One turn moves each row of this set onto another row. After a few examples, where does it send each row asked below?
zer: [  3   6   9  -7  -1  -9  15  -8  -3 -16   7   7  -2  12  -6  -4  10  13
   8  10  15  -4  11  18 -23   4   4   6 -10  -3  21  -5   7  17   3 -35
   2   3   1  -1  -7  -6  -1  11 -18  -4   6   7   2  18  17 -15  -6  -6
  10   1  -1 -12 -14  -6   5   2 -13   1   1  -7]
fot: [ 14  -9  -9  -1  -2  -5  17   9   4   8  10 -10  -5  12  -1 -10   0   5
  -3  16  18   2  10  19 -10   8   6  -6  -7  -2   3   3   2   4  13 -21
  -1  10   6   0 -24  -3  11   9  -4  22   7  10 -10  15  12   6  -2  24
  -1 -12 -10  -5 -17 -19   8  14 -11 -10  -7 -15]
tok: [  3  -5 -17  -4  -2 -16   9 -13   2  14  -1   0   0  11  -5  14  11  10
   8  15  11  -3   9  18 -10   7  -4  -5  -9   1  11  -2   9  15   1 -21
   4   3   2 -10  -5  -4   1  -1 -11  14 -19  16 -14  11  12   5  -3  35
  11   1  -7  -6 -14   0   4  -1 -11   5   4 -10]
sabo: [  8   0  -5 -13 -14 -15  -7   7   0   7  12 -15  -8  22  -2  -1   1  -7
   8   1  13   1   6  24 -22  12  10  -6 -18  -4   6   7   5  13  -8 -20
 -10   2  12   1  -6  -2   2   4  -3  12  16  12  12  13  14 -10   1  11
   9  -6 -13 -14 -18 -14 -11  13 -14 -21   9 -22]
gipo: [ -3  -2  -4   0   1 -20  11   7 -10  11   9 -12  -9   7 -14   9   5  19
  -1   3   3 -14  12  18 -10  20   5   5  -7  -4   1   3   0  20  -9 -20
  -5   1  16  -3  -7 -19   4   1   2   8   1  11   2  11   7 -17 -10   8
  -6 -11  -4 -15  -4  -9   2   9  -8  -2  -4 -15]
baz: [  2  -9 -10  -2  -1  -2  10   1  -5  -1   3 -10  -3  10  -2   3  13   9
   2  11   7   0   8  19 -13   1   3   1  -8  -3   9  -3   8  12  10 -19
  -3   4   2   9 -10  -5   3   5  -5  18  -2   8  38  14 -20   3  -5  26
   6  14   2  -7 -17  -7   4   6 -13   2   0 -15]
sife: [ -1  -2 -11   1   4 -24   8  -5  -2  -8 -14   8  -6  14  -8  18  22   1
  -3   6  12   4   2   9 -12   2  21  -3 -12   2   1   1   3  18  -8  -1
  -6   9   3  12  -1  -5   2  -4 -11  10  -1  13   5  19   6  -6   4  17
  12  15 -10 -12  -5  -7   9   9  -8   3   4   3]
Mer: [ -1   5  -6  -6   8 -17  12  -1   6  -7   1 -11   6  23  -3  19   3   8
  -6   4   8  -3  11  18 -11   7   4  -4 -15   1  -2 -12   1  11   2  -7
  -5  12  16   5  -8  -2   0  13 -12   1   8 -10   7  14  -1  -5  10  18
  25  10  -9  -2 -16  -7  13   6   1 -12  -8  -6]
lep: [  3   0 -13  -8  -1 -19  12  -2   3  -3   6   6  -2  13  -4 -16   9   3
  10   7  12  -4   7  19  -5   4   3  11 -17  -1   6  -5   8   1   1 -24
  -1   3   4 -12 -14   3   3  10 -11  20  23  18  12   5  12  -3  -6  22
  10  18   6 -10 -11  -9   4 -18 -12   6   0 -11]
tipur: [  6  -7 -16 -10   2  -8   0   5   7   3  11  13 -15  18   5  -1   3  17
  13  13  13  -6   6   8 -14   7  -1 -14   0   7  21   1  10  14  -9 -22
  -2   5   4  -6  -7   1  -3  10   2   3   6  -1  -6  -1  -1  -6  -1  17
   0  -3  -6 -10  -5  -2   2  19 -26   4   5 -18]
Zorog: [  8   4  -4  -6   6 -10  -9  16   1  -1   9   7 -14  11  -3   7   6  -2
   9  17   4  -2   1  18 -24   0  13 -13 -11   2   1  -1   4  16 -10 -26
  -1   9   1  15  -2   1  -2  11  -8   3   1   8   6  28   2  -9  14  30
   5   3 -11 -13  -7 -11  23   8  -6   2   7 -11]
Rasig: [  0 -13 -10  -4  -2  -4  -8  -6   8   0   5   6   2  15 -16   2   6  13
  -1  15  10  -4  10  18 -20  11  -3   0 -10   8  -7  15   5  12   5 -19
   4   5  -5 -12 -13 -11   2   7   0  10  10  18  12  -6  11 -10 -15  -3
   0  -7  -3   3 -15  -9   2  11 -20  -1   2  -4]
Nofo: [ 10   1  -7 -10   1 -15   4  -7  -9  -5  17  -5   0  11  -9  -4   5   9
   1  21  12 -18  -4  30   7  12   6   3 -14  -2   7 -16  11   8   9  -9
  -3  16   0  10 -19  -4   3   2  -9   3  -5   6   4  12   6   2  -2  11
   1   5  -6 -12 -14  -3  16   5  -8  -9  -4 -26]
Kovak: [ 12 -24 -22   2  -3  -7  -3  18   0   5  -3   3  -4  19 -17 -11  11   9
   5   6   3   8  18  21  -5   6   8  -2  -7   4   0  -4   6  -1  -4 -26
  -7   7  -3   6   2  -5   9   3  -6   5  16  11   4  14  11   0 -17  19
   4   4 -10 -11 -17 -11  -4   5 -15  -8   6  -2]
Supi: [  0  11 -14  -3   1 -23  -7   6   7   9  -8   5   2   7  -6  15   7  16
   5  10  14   0   5  16 -26   0  10 -17 -12  -2  -9  -2   4  13   6  -4
  -7   8   0  26 -10  -4   3  14  -1  -7   9   3   7  16  23 -11  -3  13
   1   6  -5 -15 -14  -3   5  14 -13  -4   6 -20]
Larip: [  8 -10 -19   1  -3 -13   6  12  10   0   3  -1   1  10  -1 -11  11   1
   1  16  13   6  12  24  -5   6   1  -6 -20   4 -19  -6  17   6   4 -14
 -13  -1 -10  -1 -16  -5  -1  14 -11  11   0  14   9  21   5  -1 -13  15
  10  -7  11  -1 -10   2   3   8  -7   8   7   1]
Rumon: [  2   4   4  -4   0 -17  13  13  -2   7  10   1  -4  12  -7  27   7  -2
   6  10  10  -4   8  18 -18   6   5   2  -6   1  12  -5  10  12   0  -8
  -8  17   3   0  -4   3  -2  20  -9 -17  17   8  24   8  23  -5  -6  18
  11  10  -8 -12 -10  -8   3  13 -12  -7   4 -11]
dule: [  4   7 -19  -3   3 -19  -2  -7 -11  -2   0  16   5  10  -6   7  -9   1
  11   2  14  -9  14  21  -9  10  -7 -20 -10  -9  10   5  19   8   9  -8
   1   0   5  -1 -19   3   1   8  -5   9   9  10 -10   4  12 -15 -13  11
  11  12  -3 -11 -13 -11   4   8  -9   2   1 -14]
fur: [  9   3   6   2  10 -11  -3   0   2  -2  21  -8   0   8  -3  13   4   6
  -4  -7  -4  -4   3  17 -20   4   3   1  -5   7  -1  10  -1  12  -1  -6
 -11   3   9  11   0   2   1  13 -21   0  -7   9  10  14   2  -5  -1  26
   0  -2  -3  -7 -11  -3   4  12 -15 -12   9  -4]
ruba: [  3   5  -1 -13  -5 -12   4   7   5  -6  -4 -18  -3  10 -12   6  10   2
 -10  19  11   0  18  16 -23   9  -4   0 -14  -3  11   5   4  -2  14   1
  -4  11  -3  -4 -12   2   2   8  -1   3   4   7  -1  16  18  -9   0  -1
   9  13   1   4  -6  -5   4  -3 -15   5   7  -5]
Tubun: [  2 -26 -13  -9   2  -2   2  10   1  -3  -6   3  -3  12  -6  -3  12  -8
  10   7   9  -1   7  18 -24   6   6  -5 -19  -9 -15   0   3   1   0 -24
  -8   8   0 -10 -21  -1   6  23  -3   4  11  12 -10  16  10   1  -4   1
   9  11  -7  -9 -12  -5   3   7 -12  -4   2  -9]

tipur goes to tok
Rasig goes to fot
Where do these go?
fur goes to Mer
ruba goes to sabo
gipo goes to Nofo
Larip goes to Tubun
Zorog goes to sife

One turn moves each row of this set onto another row. After a few examples, where does it send each row asked below?
N: [  1  12 -15   9 -18 -20  -1   6 -14 -13 -10   2   8  11  12   5]
E: [ -2  23  -4  10 -15 -17  22  -6   5   6 -13   4  14  12   3  -1]
Q: [-24  19   4  11 -11  -3  -3  -6 -11  -8  -9  -6  -1  13  -7   5]
G: [-11  25   7  15  -6 -17  -2  -6   0   2   1  -5  -8   4   7   1]
A: [  4  21 -12  16 -13 -24  11   1 -24  -2 -10  -7  -1   8  -1  11]
Y: [ -1  25 -11  19 -13 -25  17   2 -18   4 -14  -9  -2   9  -2  12]
B: [ -2   7  11   2 -13  -9   2   1  -8   0   4   0  -2  -6   1   5]
K: [-22  21   1  11 -10  -8  -3  -6  -3  -5  -9  -6  -1  23  -2   2]
P: [ -9   3   1   8 -16 -25   2   2  -6   4   5  -9   2   0  -7  -3]
J: [ -6   3  -6   8 -18 -16  13  -2  -2  -6 -19  12  13  10   0  13]
V: [  6  13   7   2 -10 -16   1  -3 -13   5   4   2  -1  -4  -3   4]
F: [ -5  26 -12  17 -23 -19  12  12 -17  -1  -5   7  -7   5   0   2]
C: [  2  27  -5   0 -21  -8  10 -11  -4   2 -20   6   4  12   8   9]
M: [-11  18   5   8  -3 -11  -5  -3  -2  -3 -16  -9  13  14  -6  13]
X: [  7  20  -4   8 -13  -6  19  -5 -19   2  -8  -4  12  15 -10   1]
Z: [ -2  26  -2   7 -18 -11  15  -6   8   3 -10   1  13  15   4  -7]
W: [-16  26  -4   3  -1 -14  17 -12  -1   3  -3   0   3  12 -10   5]
U: [  4  16   9  20 -21  -9   7   0 -15  -1  -9 -11  -4   1   5   1]
R: [-10   9  -9   4 -10 -22  -5   4  -4  -3  -4   5   6  27   2   9]
S: [-13   4  -1   2 -18 -21   7  10   1  -7  -8   1  -3   3   9  12]

R goes to J
W goes to X
Q goes to Z
Where do these go?
F goes to P
K goes to E

